A =
[[123 128 128 127 129 126]
 [128 134 128 126 123 118]
 [112 128 139 128 125 117]
 [133 128 117 131 147 137]
 [146 128 128 131 121 128]
 [128 122 122 128 140 129]
 [150 124 129 128 119 144]
 [131 116 143 121 128 128]
 [128 125 124 136 129 128]
 [126 140 132 123 120 120]
 [127 126 128 131 130 127]
 [143 122 119 128 132 128]
 [132 137 119 126 122 122]
 [117 128 146 119 125 120]
 [124 151 136 127 126 124]]
Indices start at 1.
(1, 1) => 123
(14, 3) => 146
(8, 1) => 131
(12, 5) => 132
(7, 1) => 150
(7, 5) => 119
(13, 1) => 132
(6, 1) => 128
(11, 4) => 131
(2, 3) => 128
(14, 4) => 119
(12, 4) => 128
(11, 3) => 128
(8, 2) => 116
(14, 1) => 117
(3, 4) => 128
(9, 2) => 125
(2, 4) => 126
(3, 1) => 112
(9, 1) => 128
(1, 5) => 129
(14, 5) => 125
(9, 4) => 136
(5, 4) => 131
(4, 4) => 131
(3, 5) => 125
(7, 2) => 124
(13, 4) => 126
(13, 5) => 122
(3, 2) => 128
(12, 3) => 119

W =
[[146 123 136 119 119 138 122 140 127 122 135 138 117 100 124 137]
 [132 138 131 133 111 137 111 151 118 140 114 120 114 129 128 129]]
Rows and columns are counted from 1.
(1, 1) = 146
(1, 13) = 117
(1, 3) = 136
(2, 3) = 131
(2, 13) = 114
(2, 9) = 118
(2, 15) = 128
(1, 6) = 138

x =
array([[108, 139, 130, 108, 132, 108, 136, 105, 132, 123, 125, 139, 136],
       [123, 137, 117, 130, 123, 118, 150, 135, 110, 142, 104, 131, 150],
       [129, 110, 131, 152, 132, 145, 127, 131, 101, 129, 127, 117, 127],
       [142, 107, 136, 137, 120, 157, 125, 141, 119, 127, 128, 127, 125],
       [109, 119, 118, 135, 126, 128, 102, 136, 103, 127, 120, 123, 102],
       [139, 146, 128, 104, 131, 108, 141, 128, 142, 118, 130, 126, 141]])
Indices start at 1.
(1, 1)	108
(2, 12)	131
(3, 13)	127
(4, 3)	136
(3, 2)	110
(6, 7)	141
(2, 1)	123
(5, 12)	123
(3, 4)	152
(1, 10)	123
(5, 11)	120
(2, 8)	135
(1, 4)	108
(6, 11)	130
(6, 12)	126
(4, 10)	127
(5, 1)	109
(1, 11)	125
(5, 8)	136
(6, 4)	104
(3, 11)	127
(4, 13)	125
(2, 2)	137
(5, 10)	127
(2, 11)	104
(2, 3)	117
(4, 7)	125
(4, 11)	128
(6, 5)	131
(1, 2)	139

X =
129	118	121	112	121	120	149	140	149	121	133
131	125	134	122	123	123	139	143	140	130	136
126	130	122	130	131	124	128	126	127	129	130
129	121	126	115	122	122	146	141	145	125	134
130	124	131	131	128	133	125	133	130	125	124
132	118	126	117	120	121	143	141	149	122	133
135	121	139	143	123	141	114	137	130	128	122
127	133	121	127	132	118	132	120	128	128	137
139	120	136	147	120	141	108	125	132	123	124
136	118	129	124	118	125	134	136	147	120	133
138	121	130	135	121	129	120	119	136	117	131
126	129	123	129	131	125	129	126	126	129	129
126	130	124	118	131	116	143	132	134	128	137
127	123	139	134	125	145	125	145	127	134	119
Indices start at 1.
row 1 col 1: 129
row 13 col 1: 126
row 6 col 3: 126
row 9 col 5: 120
row 4 col 5: 122
row 8 col 4: 127
row 8 col 7: 132
row 10 col 8: 136
row 5 col 10: 125
row 9 col 3: 136
row 10 col 4: 124
row 7 col 11: 122
row 13 col 8: 132
row 12 col 7: 129
row 8 col 11: 137
row 8 col 1: 127
row 7 col 3: 139
row 11 col 9: 136
row 8 col 5: 132
row 9 col 7: 108
row 2 col 3: 134
row 11 col 1: 138
row 11 col 2: 121
row 6 col 7: 143
row 1 col 7: 149
row 2 col 4: 122
row 1 col 8: 140
row 4 col 9: 145
row 4 col 10: 125
row 12 col 5: 131
row 7 col 5: 123
row 14 col 1: 127
row 4 col 1: 129

grid =
[[128 112 107 116 135 140]
 [132 137 139 132 127 118]
 [108 113 118 135 114 151]
 [114 111 113 129 119 149]
 [141 135 131 124 138 116]
 [121 127 131 132 121 129]
 [125 136 136 136 122 124]
 [142 134 129 118 140 118]
 [140 119 113 113 141 132]
 [121 110 110 123 129 147]
 [127 135 138 133 124 119]
 [119 108 108 122 127 148]
 [135 138 138 130 131 118]
 [124 109 107 120 132 144]
 [143 132 127 117 141 118]]
Rows and columns are counted from 1.
row 1 col 1	128
row 6 col 6	129
row 9 col 6	132
row 10 col 3	110
row 3 col 4	135
row 12 col 2	108
row 7 col 2	136
row 7 col 4	136
row 3 col 3	118
row 11 col 5	124
row 3 col 5	114
row 11 col 3	138
row 2 col 3	139
row 4 col 3	113
row 7 col 5	122
row 3 col 6	151
row 7 col 6	124
row 15 col 6	118
row 5 col 2	135
row 1 col 4	116
row 6 col 5	121
row 6 col 4	132
row 9 col 2	119
row 14 col 4	120
row 15 col 1	143
row 12 col 5	127
row 15 col 2	132
row 8 col 2	134
row 6 col 1	121
row 8 col 5	140
row 12 col 4	122
row 8 col 6	118
row 2 col 6	118
